In the rows, 128 means zero.
Named moves (each a turn or a mirror), then the moves between two rows, first move first; the first pair answered
move k_6:
[115 132 139 176 120 120 115 152  88  95 115 170  97 124] |-> [112 145 120 143 136 111 123 157  87 108 141 133  59 126]
[115 141 106 128 106  82 138 112  98 124 134 108 138 130] |-> [117 137 113 140  99  87 134 108  98 120 123 125 153 130]
[132 135 114  99 159 138 150 139 143 131 150  86  94 137] |-> [139 111 150 163 129 156 131 128 144 110 103 156 169 134]
[159 150  90 125 149 110 163 103 107 120 147 118 121 117] |-> [163 139 108 157 135 119 153  98 105 111 123 150 157 115]
move k_131:
[ 95 124 130 161 124 107 106 135 114 118 131 145 146 122] |-> [104 131 131 156 125 100 122 136 104 127 121 149 157 131]
[124 168 132 137 146  86 106  98 108 143 160 108  97 106] |-> [102 157 133 143 142  98  86 102 115 139 160 114  96 100]
[145 137 132 132 149 126 143 144 143 144 114 106 117 137] |-> [139 133 132 135 149 130 134 144 149 139 119 102 110 131]
[127 144 167 138 107  76 205  88  91 151  87 114 166 151] |-> [158 149 156 141 121  66 204  78 103 127 115  76 119 141]
move k_742:
[ 97 136 117 151 131 128  72 116 119 103 134 118  92 101] |-> [136 133 119 158 131 131  84 116 137  83 141 110  87 102]
[193 136 122 131 161 101 142 113 137 108 161  78  91 122] |-> [195 144 118 111 161  95 162 118 123 128 151  82 107 134]
[ 85 145 113  93 138 135 128 161 126 155 127 122 118 160] |-> [ 74 140 113 106 139 139 107 156 132 144 133 120 110 150]
[146 129 110 149 130 106 139 110 140 150 104 159 134 155] |-> [133 130 107 147 130 105 135 109 135 156 103 161 134 153]
Then:
Between the rows of a pair lie two moves.
[155 102 137 128 117 149 132 147 151 107 120 150 161 134] |-> [139 111 136 111 118 143 142 150 134 129 111 156 172 142] | k_742 k_742
[165 139 136 128 129 127 153 114 132 116 131 115 122 132] |-> [137 149 131 111 130 118 155 117 110 145 121 123 135 138] | k_742 k_742
[193 137 123 144 128 109 162 115 123 107  92 136 191 107] |-> [160 161  92  83 152  89 175 125 103 149 119  92 145 114] | k_6 k_742
[161 116 127 162 124 161 143 144 183  95 123 174 159 152] |-> [152 146  94  89 152 139 175 159 171 135 156 117 106 164] | k_6 k_742
[ 76 150 105 113 135 138 153 128  71 186  90 145 170 145] |-> [ 40 126 108 165 134 157  78 114 101 137 117 138 128 103] | k_742 k_742
[188 114 152 147 107 140 177 124 155 112 117 139 144 161] |-> [177 102 148 159 113 148 147 123 176  90 140 121 114 143] | k_131 k_131
[172 151 118 157 137  88 144  88  90 111 134 109  88 117] |-> [107 120 125 176 130 123  81 100 121  92 144 122  86  95] | k_131 k_131
[162 121 145 141 116 142 117 157 195  84 148 107 108 114] |-> [188 129 146 125 114 135 152 161 188  97 135 112 129 131] | k_6 k_742
[157 133 140 193 122 111 137 115 125 100  74 157 151 124] |-> [175 137 135 193 129 104 141 109 132  89  90 137 125 118] | k_131 k_131
[128 122 123 118 119 120  99 114 164  94 149  92 113  93] |-> [172 131 124 100 118 115 143 120 161 102 140  90 129 113] | k_742 k_742
[ 91  99 151 115 106 160 117 177  86 159  55 199 198 179] |-> [ 51 125 101  42 149 143 106 186  92 181 131 103  75 165] | k_742 k_6
[166 127 148 149 121 132 152 130 144 118 115 142 154 138] |-> [133 135 143 131 123 125 154 132 121 149 104 151 168 144] | k_742 k_742
[153 120 146 143 149  98 118  88 151 114 173 155 102 110] |-> [128 118 143 135 152 106 104  97 157 121 179 151  93 105] | k_131 k_6
[121 147 127  63 129 102 149 124 126 152 128 122 143 146] |-> [158 144 138  91 123  96 157 109 122 134 113 137 161 146] | k_6 k_131
[146 129 127 142 128 117 130 119 131 123 129 138 136 124] |-> [140 126 126 144 130 120 123 120 135 119 135 136 129 120] | k_131 k_131
[123 128 136 150 134 103 115  92  98 135 124 132 124 121] |-> [117 128 131 143 138 102 112  93 101 135 134 121 108 118] | k_6 k_131
[176 106 150 133 110 158 147 156 171  96 117 138 160 145] |-> [191 121 142 114 118 142 173 155 157 113 118 127 156 155] | k_742 k_131
[136 124 110 103 117 137 203 169 149 136 154 129 158 139] |-> [159 122 114 119 115 133 208 161 151 123 153 131 155 135] | k_6 k_131
[106 107 143 155 129 165  89 151 180  96 146 142 123 112] |-> [ 90 131 117  90 147 149 116 167 163 141 163 104  94 128] | k_131 k_6
[175 110 145 131 123 138 130 134 134 112 149 121  90 120] |-> [171 109 144 123 124 144 128 139 140 115 153 117  88 122] | k_742 k_131
[139 108 138 161 134 146 110 119 142  88  66 134 171 116] |-> [101 120 105 101 160 143 103 137 154 108 120  71  97 110] | k_6 k_131
[154 123 129 143 130 127 124 132 158 122 136 112 123 134] |-> [140 117 128 141 129 133 115 136 161 124 140 112 119 132] | k_131 k_6
[126 107 107 107 101 126 120 121 122 110 165  82  83 126] |-> [ 75  93 120 114  85 148  98 136 120 124 142 119 125 127] | k_131 k_131
[ 82 118 129 123 124 134  99 129 115 123 118 132 120 112] |-> [125 109 136 139 125 141 105 127 142  91 133 122 108 110] | k_742 k_742
[180 105 138 160 122 138 127 110 154  91 100 142 134 138] |-> [139 106 118 126 139 147 105 124 171  98 141  98  77 128] | k_6 k_131
[128 139 100 105 151 113 142 121 122 129 140 118 105 122] |-> [ 97 123 104 112 146 129 114 127 132 122 143 126 108 114] | k_131 k_131
[193 129 137 155 116  90 149 100 121 115 117 133 121 119] |-> [162 141 130 132 118  80 162 105  92 153 102 141 141 130] | k_742 k_742
[ 91 157 153 170 111 152 113 154 122 136 101 130 118 117] |-> [ 83 166 142 144 119 146 120 160 119 151 112 111 103 121] | k_6 k_131
[ 77 146 113  60 131 133 154 165 115 148 172  85 110 181] |-> [ 72 111 159 153  91 159 113 146 119 109 113 176 200 170] | k_6 k_742
[159 139 150 158 110 105 159 100  89 122  87 163 167 145] |-> [130 164 115  95 139  88 168 110  79 156 130 102  97 146] | k_742 k_6
[155 139 115 146 118  89 136  83  88 132 122 102 120 113] |-> [160 130 116 150 119  94 128  85 105 117 135  92 105 106] | k_131 k_742
[184 120 130 110 119 111 183 109 109 148 145 123 116  88] |-> [144  96 131 128 118 137 125 115 145 122 171 115  86  62] | k_131 k_131
[119 135 114  88 128 163  92 155 114 163 127 101 132  96] |-> [142 136 129 108 115 159 110 148 100 163  98 134 176 106] | k_6 k_131
[174 113 127 133 137 151 142 131 158  88 115 136 124 137] |-> [172 129 115 102 145 141 164 137 144 112 118 122 119 150] | k_6 k_742
[191 120 139 188  98 156 164 102 138  87 104 123 162 147] |-> [175 153 101 105 129 132 198 117 117 141 140  61 106 162] | k_6 k_742
[ 92 139 131 136 132 101 116 103  82 157  92 151 152 132] |-> [122 151 122 125 142  84 140  99  76 158 100 130 133 136] | k_131 k_6
[156 152 109  90 139 145 150 141 166  85 167  88  80 117] |-> [115 117 139 146 109 179  99 141 182  62 134 153 138 104] | k_131 k_6
[133 141 117 151 134 140  85 123 132 123 127 141 144 117] |-> [115 146 105 131 142 140  85 131 132 135 139 123 127 116] | k_6 k_131
[221 108 141 111 116 142 194 155 189  99 120 121 143 164] |-> [191 126 132  73 120 128 215 163 157 147 107 126 158 179] | k_6 k_742
[157 133 123 154 126  95 128 117 100  96 155 125 124 112] |-> [162 140 121 139 126  89 148 122  89 112 145 129 136 122] | k_742 k_742
[162 142 119 115 108 122 146 141 146 112 162 120 121 125] |-> [140 153 114  96 108 114 156 144 125 141 151 127 137 137] | k_742 k_742
[131 120 146 176 128 134 111 121 127 117 141 124 119 121] |-> [120 120 152 173 123 137 120 124 116 134 124 144 146 129] | k_131 k_131
[ 78 131 134 135 128 125 122 112 109 144 119 147 132 140] |-> [ 86 141 126 117 135 116 136 114 105 153 125 132 120 145] | k_6 k_131
[152 130 121 174 128 110 119  99 104 112 108 144 132 115] |-> [148 140 103 144 144 100 125 104 108 120 135 107  91 114] | k_131 k_6
[ 83 127 117  93 140 149 113 146 131 147 143 103 109 138] |-> [ 81 118 137 123 120 159 110 142 125 143 110 147 161 142] | k_131 k_6
[142 171 122 117 133 155 157 107 121 124 133 123 148 152] |-> [152 169 122 124 135 153 154 102 129 114 141 115 135 148] | k_6 k_131
[113 122 139 112 124 141 137 148 125 145 133 135 150 147] |-> [107 128 133 106 129 133 139 143 117 151 133 131 145 147] | k_131 k_742
[ 86 141 127 101 128 148 113 135 110 141 114 109  80 130] |-> [ 83 130 147 131 112 157 106 133 105 137  85 148 124 131] | k_131 k_6
[ 95 101 123 164 129 121  77 100 127 116 149 137 102 108] |-> [ 73 102 124 153 125 126  79 110 119 135 136 151 123 116] | k_6 k_131
[132 143 151 106 115 116 165 140 101 145 151 105 118 144] |-> [114 143 146 108 118 115 150 137 101 144 157  99 105 134] | k_742 k_131
[ 80 113 112  78 152 139 122 154 143 175 150 121  81 143] |-> [ 92  82 150 155 119 163  95 140 154 135 107 186 147 132] | k_6 k_742
[227 124 142 131 118 132 200 126 166  99 113 142 186 150] |-> [181 156 111  57 142 109 223 139 132 160 128 106 157 164] | k_6 k_742
[103 101 150 201 122 149  70 131 143  95 133 168 137 105] |-> [120 104 158 198 115 147  95 135 132 104 111 189 173 118] | k_131 k_742
[ 91 114 145 132 140 160 104 157 119 143 131 126 109 148] |-> [ 95 122 145 122 141 155 120 160 108 157 124 130 120 157] | k_131 k_6
[103 116 154 135 109 124  92 110 131 140 107 171 205 136] |-> [114 133 146 126 118 101 113 102 106 157 100 166 203 142] | k_131 k_742
[ 89 106 115 113 123 142  99 159 141 121 104 152 159 115] |-> [116  96 119 129 122 149  95 156 162  94 113 144 147 109] | k_742 k_742
[140 118 125 151 142 135 110 102 122 100 154 143 138 126] |-> [147 116 129 150 139 137 118 105 124 101 149 148 148 132] | k_131 k_742
[114 120 134  82 112 122 164 135 109 153 120 140 160 152] |-> [109 126 126  80 117 109 162 125  95 157 123 132 145 147] | k_742 k_131
[129 113 137  92 120 168 144 168 163 144 136 125 142 149] |-> [143 115 141  95 117 164 156 164 155 145 127 133 154 151] | k_6 k_131
[120 109 167 196 130 144 118  69 138  97 114 155 139  96] |-> [139 114 170 191 127 139 140  70 131 104 102 165 159 108] | k_131 k_742
[ 56 141 130 100 122 117 121 160  95 164 108 147 161 125] |-> [ 88 158 123  84 131 100 155 156  83 173 112 129 152 134] | k_6 k_131
[104 130 124 112 134 131 156 145 121 156 131 129 127 136] |-> [129 132 130 124 129 125 168 136 117 149 119 137 140 140] | k_6 k_131
[ 64 105 128 104 121 161  97 152 144 154 123 115 135 130] |-> [ 73 105 137 111 116 163 104 152 140 154 107 134 158 136] | k_742 k_131
[115 161  73 149 155 109 113  86  89 127 139 107 105 117] |-> [142 156  75 159 153 113 117  86 103 108 146 101  99 114] | k_742 k_742
[135 137 122 128 116 147 162 142 162 149 104 164 188 142] |-> [135 153  95  88 142 135 166 148 172 155 150 104 118 137] | k_6 k_131
[150 105 163 115 119 162 153 158 175 125 134 140 163 157] |-> [160 119 159 100 123 146 175 155 158 142 131 133 160 165] | k_742 k_131
[157 141 137  92 146 122 165 125 131 130 190  91  96 126] |-> [180 120 172 159 116 134 155 110 129 103 143 159 170 126] | k_6 k_131
[129 120 127 138 122 148 109 126 156 124 131 150 129 144] |-> [140 129 126 130 121 138 130 124 142 138 120 156 145 155] | k_131 k_131
